In the rows, zero is written as 128.
Each named turn below is shown by a few rows before and after it. Which turns, in which order, take the first row of each later pair to the second? The first pair is answered.
z271:
[104 117 144 162 143 109 112 136 131 135  74 118 125] => [ 93 116 141 161 149 110 120 135 125 144  79 132 120]
[127 137 141 140  81 117 102 110 132 139  99  82 115] => [ 91 138 141 137  91 121 124 104 108 167 117 118  96]
[142 130 132 124 103 113 114 117 116 142 121 108 107] => [125 129 130 122 113 116 128 115 107 154 128 128  99]
z218:
[106 115 108 132 129 100 112 150 101 135  76 122 111] => [152 125 109 116 100 111 102 142 131 102  88  98 136]
[ 44 141 110 163 126 113 123 128  75 156  98 117  95] => [108 132 113 167 120 104  86 141 117 107  61  58 124]
[138 134 112 101 108 144 136 151 136 118 162 147 105] => [110 126 112 114 131 131 135 160 118 135 145 156  89]
[115 149 137 152  89 116 103 120 120 156 108  95 110] => [125 154 138 147  79 120 105 117 127 149 114  91 116]
z766:
[123 110 124 112 182 156 164 136 134 126 142 180 128] => [138 136 135 156 106 108 105 137 132 133  75  70 127]
[119 149 116  74 108 152 163 110 108 133 193 179 152] => [135 100 118 125 185  95  92 168 123  95  66 109 149]
[ 83 116 156 187 161 138  98 152 124 145 103 140 108] => [ 80 152 161 176  92 150 112 123 116 167 146 133 107]
[125 125 158 119 136 148 140 118 117 104 153 157 132] => [132 122 163 145 133 122 106 132 122  97 103 111 131]
Now pairs of rows:
(2 to 3 turns a pair)
[ 80 115 146 156  82 123 132 133  90 195 114 127 111] => [ 94 111 142 119  99 159 162 122 103 177 166 178 123] => z218 then z766
[101 140 123 110 120 152 157 109 113 141 173 163 115] => [166 124 126 120 126 134 106 135 159  85 114  91 146] => z766 then z218
[ 59 127 113 147 175 102 151 105  85 148 122 184  77] => [ 56 149 115 142 133 108 159  88  80 161 146 177  78] => z766 then z766
[127 115 141 162 106 102  92 130 130 119  69  75 143] => [104 149 138 125  59 144 148  91 115 154 165 138 139] => z218 then z218
[114 120 128 148 134 120 118 135 131 126 102 120 133] => [ 99 129 131 147 123 122 130 128 120 143 118 134 127] => z766 then z218
[119  68 131 102 169 138 153 162 121  92 119 180 120] => [120 138 142 109  28 134 149 120 105 131 150 123 120] => z218 then z766 then z218
[ 52 136 151 149 157 131 154 120 116 108 124 163 121] => [ 99 153 159 164 101 112 113 119 141  83  92  85 142] => z766 then z218
[149 123 132 124 140 115 108 148 146  92 107 105 139] => [139 134 132  98 128 143 144 129 144 103 163 149 141] => z218 then z766 then z218
[113 161 146 147  91 133 111 109 123 149 153  38 136] => [ 77 154 146 157 112 126 121 113  97 171 146  59 117] => z218 then z218
[141 103 133 112 141 128 144 141 124 117  94 123 106] => [137 105 134 102 140 139 158 134 122 119 116 140 107] => z766 then z766
[130 122 139  97 174 151 143 137 152  90 165 170 129] => [130 152 141  92 108 156 150 114 143 105 193 154 131] => z766 then z766
[157 149 134  99  96 109 147 103 110 150 156 143 123] => [136 145 135 109 108  99 149 106  96 164 146 150 108] => z218 then z218 then z766
[118 124 128 139 164 118 126 147 132 107 129 135 124] => [137 139 128 124 138 136 136 136 141 100 158 139 136] => z218 then z218
[125 145 130 148  97 113 116 128 138 142 114  85 131] => [147 111 124 120 161 139 134 140 166 105 135 135 147] => z218 then z766 then z271
[115 173 138 143  54 114 119 123 113 151 111  87 114] => [104 169 138 148  65 107 118 126 103 161 103  90 107] => z218 then z218
[ 96 162 129 120  98 157 129 121 123 137 129 136 137] => [ 80 145 128 129 133 148 125 135 114 143 109 145 125] => z218 then z766
[164  96 119  88 177 166 149 137 159  80 171 184 140] => [166 138 125  82  95 174 158 107 148 107 206 165 140] => z766 then z766
[ 67 130 137 149 107  85 130 136  97 152 122 112  87] => [ 66 116 133 151 132  82 127 147 100 145 109 117  85] => z766 then z766
[ 84 155 117 130 145 112 143 143  95 156 135 145  93] => [137 148 122 141 138  97  99 156 129 115  91  83 115] => z766 then z218
[171 158 141 124  91 144 107 104 161 117 153  95 158] => [118 104 135 147 209 122 107 143 137 126 101 140 128] => z218 then z766
[124 147 120 154 110  86  93 133 107 160 109  88 107] => [108 116 113 145 185  95 114 150 105 156 112 141 102] => z766 then z218
[154 130 114 114  83 134 132 122 150  97 128 111 140] => [118  96 111 132 159 119 130 146 134 103  91 137 121] => z218 then z766
[135 138 133 119  99 155 148 113 145 147 126 110 121] => [136 126 132 135 120 141 129 128 146 140  93  94 119] => z218 then z218 then z218
[ 79  93 122 156 216 132 114 158 118 143 106 156  92] => [ 74 161 127 137  87 152 143 106  97 187 183 147  90] => z218 then z766 then z218
[118 144 146  65 145 146 161 123 146 114 181 154 105] => [ 95 151 155 123 118  89 110 139 122 139  96  71  80] => z218 then z766
[140 103 130 138 178 127 114 144 152 109 108 135 150] => [ 88 141 137 160 116 112 121 121 108 170 114 126 119] => z766 then z218 then z218
[140 150 101 129 113 130 124  94 133 106 116 108 123] => [128 152 101 135 112 123 124  95 122 115 111 107 115] => z218 then z766 then z766
[167 124 102 168 176 155  80 174 135 154 105 134 150] => [131 136  99 155 164 172 115 156 109 190 147 180 132] => z218 then z218 then z218
[125 128 130 137 151 121 135 129 122 121 116 141 120] => [148 131 130 128 140 126 131 124 135 109 121 132 131] => z271 then z218
[184 104 109  99 160 137 151 123 175  78 146 165 156] => [179 131 112  93 110 146 161 102 167  93 174 160 159] => z766 then z766
[165 122 126 116 133 157 136 128 162  78 157 140 162] => [134 115 129 165 144 107  98 150 138  99  79  93 136] => z218 then z766
[126 110 166 100 112 124  98 147 125  85 123 126 144] => [117 113 164  88 112 137 116 141 119  92 146 151 142] => z766 then z766 then z218
[ 67 130  92 151 141  97 159 159  65 188  96 135  78] => [126 122  97 163 131  80 108 175 102 141  45  62 104] => z766 then z218
[129 131 151 166 120 122 115 107 131 137 134  92 145] => [124 110 146 151 167 141 137 114 133 129 154 142 144] => z218 then z766
[183 127 151 160  73 103  74 149 124  94  50  68 160] => [168  84 136  98 185 168 153 147 134  80 143 225 165] => z218 then z766 then z218
[ 71 143 142 136  96 109 144  97  95 149 132 130 101] => [ 75 136 139 119 117 125 159  95 101 142 154 160 106] => z218 then z766
[122 156 121 117  69 162 129 115  81 176 152 124 134] => [151  87 114 120 192 154 105 164 115 114  91 135 150] => z766 then z271
[126  71 113 137 157 127 128 149 139  98  86 110  95] => [167 102 115 107  90 156 143 119 162  86 143 106 120] => z218 then z766
[ 90  98 109 146 192 109 126 141 111 157  98 174 108] => [103 126 110 109 144 144 160 110 116 159 171 204 123] => z766 then z218 then z766
[107 103 141 108 187 104 149 124  95 143 136 140 135] => [131 145 147 110  94 101 131 100 103 146 146  82 146] => z766 then z218 then z218
[107 146 129 156 112 111 124 118 114 153 110 114 112] => [107 131 127 160 142 107 121 129 117 145  96 118 112] => z766 then z766
[108  84  96 134 150 135 110 124 122 145 102 136 106] => [140  81  93 116 151 151 110 123 147 119 121 138 127] => z218 then z766 then z766
[135 154 107 110  61 120  95 128 126 151 135  90 113] => [103 105  97 101 176 129 123 154 121 145 135 173 101] => z218 then z766
[116 115 130 151 169 121 122 147 128 141 105 140 123] => [117 149 133 155 104 117 116 126 120 159 119 112 122] => z766 then z218
[132 102 123 137 124 154 135 121 102 144 157 208 127] => [136 130 125 143  67 148 126 108  98 156 161 174 126] => z766 then z766
[149  94 127 105 155 129 151 109 184 104 129  95 168] => [ 85  97 126 112 173 130 181 103 142 150 150 146 138] => z218 then z218
[128 130 129 101 134 133 165 114 135 111 138 142 113] => [125 117 130 118 157 116 145 130 136 105 102 123 113] => z218 then z218
[111 115 117 145 159 117 129 142 117 139 125 143 118] => [139 110 117 130 164 129 130 142 141 113 135 145 134] => z218 then z766 then z766
[150 108 110 101 173 159 154 121 147  89 156 172 141] => [ 84 125 113 128 156 138 165 113  96 147 154 185 104] => z766 then z766 then z218
[166 125 127 111 119 130 105 137 150 103 106  97 143] => [153 103 123 108 165 134 115 146 150 102 107 129 139] => z218 then z766
[ 98 129 128 129 122 104 137 124  90 166 153 145  98] => [102 136 130 137 110  95 127 126  89 167 140 124  97] => z766 then z766
[162 138 130 119  89 107 121 111 138  91 138 111 168] => [124 117 126 108 148 123 156 116 122 107 162 183 156] => z766 then z218
[174 120 129 120 114 132 109 126 167  97 124 107 155] => [148 150 129 123  65 133 121 107 142 132 147 108 143] => z218 then z766 then z766
[123 106 182 126 161 133 103 113 139 134 109 120 115] => [112 117 183 115 147 146 124  97 130 150 143 144 112] => z218 then z218 then z218
[160  78 144 135 184 118  97 141 179  83  99 108 132] => [118 113 141  98 140 161 165  98 149 132 203 189 119] => z218 then z218
[149 111 118 110 154 140 146 120 142 103  95 123 106] => [145 117 116 101 146 150 160 112 139 108 119 138 105] => z766 then z766
[110 135 121 134 103 115 111 126 118 131 112 113 122] => [ 99 138 119 130 102 120 122 121 113 141 127 127 118] => z218 then z271
[ 77 158 136 182 155 137 149 164  89  83 124 130 103] => [ 96 172 139 190 117 129 131 160  96  77 113  92 109] => z766 then z218
[134 142 125 121  97 124 131 121 126 135 144 116 126] => [130 126 121 113 132 136 144 126 129 130 157 148 125] => z766 then z766 then z766
[113 154 137 147  86  96 101 127 128 120 119  83 133] => [ 90 161 136 140  82 107 125 115 111 144 149 114 125] => z218 then z218
